In the data rows, zero lies at 7.5, halfway between 7 and 8.
Some points, each followed by its number:
5/11/7/5/11/9/12/10/8/6/8/7/6/9/8/5/6/6/3/8/6/7/7/4/11/2/10/6 0
6/1/6/9/8/10/5/5/5/8/4/12/8/10/7/9/12/8/8/9/5/10/10/9/7/10/5/6 1
8/9/7/9/7/4/7/7/7/9/8/6/10/6/6/9/8/9/8/6/9/7/7/6/6/8/8/7 2
6/10/5/4/9/7/10/8/9/7/7/7/6/7/7/7/5/6/6/6/5/6/8/7/12/9/10/4 3
6/7/8/7/5/10/5/11/6/8/7/8/9/5/9/7/6/5/9/6/10/8/7/10/7/7/6/11 4
11/5/8/7/5/7/6/4/6/8/6/6/8/7/9/4/6/5/8/8/9/6/6/11/6/6/7/10 5
7/7/10/11/10/6/8/11/6/5/13/4/7/7/9/10/10/13/6/6/12/10/9/4/9/4/4/10 6
6/1/6/9/8/10/6/5/5/8/5/12/8/10/8/9/12/8/8/10/5/10/10/9/8/10/5/5 7
7/5/6/5/4/7/11/9/6/6/9/10/3/7/7/7/6/6/7/10/9/7/6/8/9/7/8/8 8
8/8/7/9/6/5/10/9/8/9/7/10/6/8/6/7/9/9/7/8/8/4/4/8/7/7/7/10 9
10/9/7/3/2/13/9/9/10/7/12/11/6/2/9/9/10/10/7/1/3/7/5/4/6/10/10/13 10
12/4/9/10/6/5/4/3/6/9/12/1/11/4/9/5/3/6/7/5/7/6/7/13/6/7/6/8 11
8/9/7/9/7/4/7/7/7/9/8/6/10/7/6/9/7/10/8/6/9/7/7/6/5/8/8/8 12
7/11/11/6/9/5/8/9/9/6/8/6/6/8/8/5/3/8/7/8/7/7/7/7/8/5/11/8 13
6/6/10/10/11/12/5/7/7/9/8/8/10/10/8/9/11/5/9/10/6/9/11/9/5/11/5/5 14
9/10/6/4/6/12/9/6/9/5/8/10/5/6/10/8/7/7/6/5/5/7/9/9/8/6/7/10 15
7/7/7/7/7/9/8/8/7/9/6/8/8/8/8/6/8/5/7/8/8/6/7/7/7/7/7/9 16
7/9/8/6/8/7/9/7/11/9/7/6/6/7/8/8/4/7/7/7/7/7/8/8/8/9/9/4 17
9/9/7/9/7/4/7/7/7/9/8/6/10/6/6/9/7/10/8/6/9/7/7/6/6/7/8/8 18
9/8/7/8/6/8/9/7/7/7/3/8/9/7/6/6/6/8/8/7/6/6/9/8/9/1/9/11 19
7/6/10/10/10/12/5/6/8/9/7/9/10/10/8/10/11/6/9/10/5/10/11/9/5/11/5/6 20
6/6/7/7/5/11/4/10/7/8/7/8/10/5/9/7/7/5/10/6/9/7/7/10/7/7/5/11 21
8/8/7/9/7/3/7/8/7/9/8/6/10/7/5/9/7/10/8/6/9/7/7/6/6/7/8/8 22
9/6/6/9/5/8/8/6/9/10/7/6/9/6/7/9/9/8/8/6/7/7/8/7/6/8/6/8 23
New points follow, each followed by the numbers of its two nearest points above, smallest number first.
7/5/7/8/5/6/7/7/3/7/6/5/7/8/8/4/7/6/9/8/9/5/8/8/10/6/7/8 --> 5 16
7/10/7/7/7/7/9/7/10/9/5/8/6/8/8/6/4/7/7/7/6/7/8/7/8/8/12/6 --> 3 17
6/8/7/8/9/9/8/8/8/6/10/6/5/9/8/9/6/9/6/7/6/10/10/9/9/6/8/6 --> 3 17
7/12/12/9/12/5/6/11/8/6/13/1/5/6/9/4/6/6/7/9/11/9/4/6/8/7/7/8 --> 6 13
7/7/7/5/6/10/11/9/7/7/11/9/6/6/9/7/7/8/5/5/5/6/7/5/10/8/10/9 --> 8 15
8/8/7/5/7/6/8/7/7/7/6/7/8/8/10/4/3/8/7/7/6/6/5/10/9/6/10/10 --> 5 13
7/12/12/9/11/4/6/10/8/6/12/1/6/6/9/4/6/6/7/8/11/9/5/6/8/6/7/8 --> 2 13
6/12/8/5/6/5/7/9/10/8/8/6/7/6/6/5/7/4/8/5/9/7/8/8/9/9/8/7 --> 3 17
6/6/6/6/8/14/12/6/7/5/6/10/4/9/11/6/6/4/5/9/3/7/11/10/12/2/7/7 --> 0 15
6/10/6/4/8/8/10/9/9/8/8/7/6/7/7/6/5/6/6/6/5/6/8/7/11/8/10/4 --> 3 17
7/12/12/9/11/5/6/11/8/6/13/1/5/6/10/4/6/6/7/8/11/9/4/6/8/7/7/8 --> 6 13
10/9/7/3/1/12/9/9/11/7/11/11/7/2/9/10/9/10/7/1/3/6/6/5/7/10/10/13 --> 10 15
